Each row is where one point has got to under a steady rotation. How many steps took it there?
The counts run from 0 to 850.
[148 158 128  90  84 154 165 146 195 110 187 145 124 145 127 100 117 117
 145  96 132 109 113 103  95 133 110 173 127 105 141 120 159 136 120  91
  92 138 138 109 117 111 105] => 793
[ 85  91 118 192  93 178 125 134 115 127 164 157 132 120  76 127 108 150
  98 102 152 149 109 161 128 133 102 154 175 117 134 162 106  96 110 119
 117 138 131 117 127 141 162] => 203
[ 89 153 111 163  86 180 130 151 158  77 175 164 122 120  89 113 106 122
  93 113 137 130 119 141 124 130 142 178 163  98 129 161 144  91 110 118
 111 136 139 105 132 158 137] => 214
[136 169 154 150  93 194  99 142 177  93 152 141  72 132 127 119 127 102
  93 123 102 127 134 125 106 119 163 151 150 111 125 164 183 138 146 125
 115 121  93 137 152 134 132] => 227
[112 101 152 107  93 111  95 121  75 156 129 107 156 136 148 135 169 168
 160 116 142 142 129 168  82 120  87 107  99 159 162  95 118 153 110 157
 144 149 130 152 108 120 108] => 23
[149 162 159  83  97  73 122 126 125 133 147 108 148 121 155 128 160 163
 161  75 121 125 151 134 107 144 130 102  68 145 116  87 140 152 105 134
 164 160 142 126  95 109 102] => 162
[121  71  99 125 125 145 105 111  85 149  81 127 143 119 116 159 131 136
  88 157 140 127 127 174 136 134 110  80 174 163 172 132  99 104 126 161
 128 110 148 107 150 148 145] => 840
[137  84  88 110 174 142 185 125 143 154  88 120 127 109 122 129 120  95
 132 142 142 117  91  80 142 120  90 125 137 134 151 110 118 116 193 122
 103 103 132 150 144 119 167] => 125
[139 183 135 161 111 139  92 145 180  84 147 143  92 126 120 125 122 119
 108 115 107 123 152 151 130 151 183 145 156 108  86 172 165 135  95 117
 120 137 117 113 112 159 124] => 77
[105 142  81  94 126 108 175 148 140 108 112 123 169  82 120 118 160 124
 149  84 144 108 115  93 125 126 116 127  99 146 151  75 132 105 170 142
 135 144 175 149 104 160 151] => 290
[165  83 115  88 118 118  89  92 121 157 124 105 136 144 149 164 139 150
 109 180 138 131 119 210 105 135 109  87 118 161 135 125 130 129  88 136
 119 123 135 103 129 123 109] => 826
[125 108  98 100 113 174 122 113 156 113 146 111 114 135 151 134 142 112
 102 205 145 130  81 176  83  90 112 158 100 134 152 127 171 105 136 133
 102 125 124 139 158 138 131] => 528
[138 176 139 137 123 119 111 148 135 109  91 128 113  81 125 140 157 119
 112  62  95 109 175 103 152 154 179  81 143 141 116 123 144 135 159 156
 164 127 131 135 114 159 150] => 721
[149  62 107 109 125 138  91  99  96 164  96 114 137 128 134 166 138 146
  95 167 146 135 118 201 118 133 103  73 148 164 147 130 118 116 108 150
 122 115 136 107 138 134 135] => 833
[154 151 133  96  84 158 166 143 196 123 188 143 119 137 119 104 118 119
 150  84 132 113 106 103  94 135 106 170 130 113 139 120 165 135 128  89
  88 135 130 117 113 108 115] => 792
[ 98 145 122 149 150  68  94 140 102 121  95  97 144  96 132 137 181 146
 166 105 135 130 139 132 128 137 137 117 107 147 102 110 130 149 133 153
 153 157 138 179  82 172 148] => 587
[115 184 123 146  91 179 116 148 180  69 167 150  95 130 116 111 113 105
  90 132 116 124 126 132 116 120 170 176 144  93 121 163 171 108 120 118
 116 132 122 113 141 149 121] => 223
[171 143 157 124  86 149 123 146 185 139 172 140 107 155 118 120 120 127
 161  83 124 119 124 123  95 158 111 150 169 111 118 151 155 171  96  85
  80 130 108 122 107 113 108] => 646
[133 156 111 115 123 148 143 136 135 102  88 145 130  80 110 137 128 108
  75  83 110 104 162 101 169 139 171  77 156 140 145 124 132 100 165 157
 155 112 154 107 140 154 147] => 711
[125 142 130 150 177 111  80 128 131 114  95 104  92 164 160 128 129  99
 138 214 108 135 133 136 126 102 160 145 133 113 100 162 143 166 123 136
 110 119 100 157 143 142 100] => 97
[ 99 111 120 155  93 163 148 118 114 108 173 165 144 107  90 126  94 153
  69 104 144 145 127 166 153 130 132 133 134 123 126 141 109  64 103 128
 155 136 149  80 140 125 146] => 52
[119 153 162 105  94 128 152 135 111 128 145 120 137  94 143 117 165 144
 136  52 116 125 145  92 119 119 126 110  73 142 138  78 141 125 176 148
 182 146 126 157 124 110 141] => 304
[ 99 165 117 131 154  62  94 151  98 109  73 111 153 111 137 135 164 129
 157 110 117 119 168 114 146 140 161  99 128 137 121 113 113 156 127 161
 150 142 159 152  92 167 114] => 582
[133 181 140 131 126 124 118 149 131 102  88 136 119  89 123 135 148 117
 106  68  95 111 177  95 158 148 185  78 144 135 122 121 140 132 160 156
 166 121 140 126 122 158 141] => 720
[174 138 164  64  91 136  94 116 131 142 134 114 121 171 171 134 136 127
 131 153 107 117 144 155  84 115 134 106 121 138 161 121 150 167 100 135
 111 120 120 111 143  96  59] => 813
[123  95  86 125 203 107 148 114 124 134  90 106 123 143 146 129 109  92
 136 228 140 125  92 116 146  98 122 148 118 123 124 131 115 119 150 124
  98 106 126 143 150 130 130] => 113
[169 146 154 122 153 145  91 119 160 128 108 109  71 158 170 133 124  98
 115 189  92 124 141 133 125 112 169 122 126 119 104 154 168 163 136 127
 115 102  87 136 160 117 107] => 243
[145 170 120  62 110 104 179 147 155 115 125 131 157 108 140 116 143 115
 148  66 122  95 148  69 130 139 135 116 102 130 151  78 138 131 153 125
 134 134 164 122 111 123 104] => 147
[149 123  90 110 121 155 148 124 154 121 104 141 126  68 105 153 137 116
  70  92 133 109 133 136 162 145 147  82 144 151 136 117 146  79 164 139
 145 115 156 103 133 155 177] => 706
[126 184 139 155 152  62  95 137 130 101 113 109 124 104 145 135 160 141
 147 103 113 132 166 130 147 145 177 115  92 127  69 125 140 147 118 142
 173 153 129 152  92 157 134] => 733
[144  76 124  98 125 136  91  99  86 161  96 117 139 148 141 162 129 144
 102 178 136 129 126 188 116 125 112  75 153 162 164 130 107 128 109 155
 128 110 141 102 153 122 107] => 831
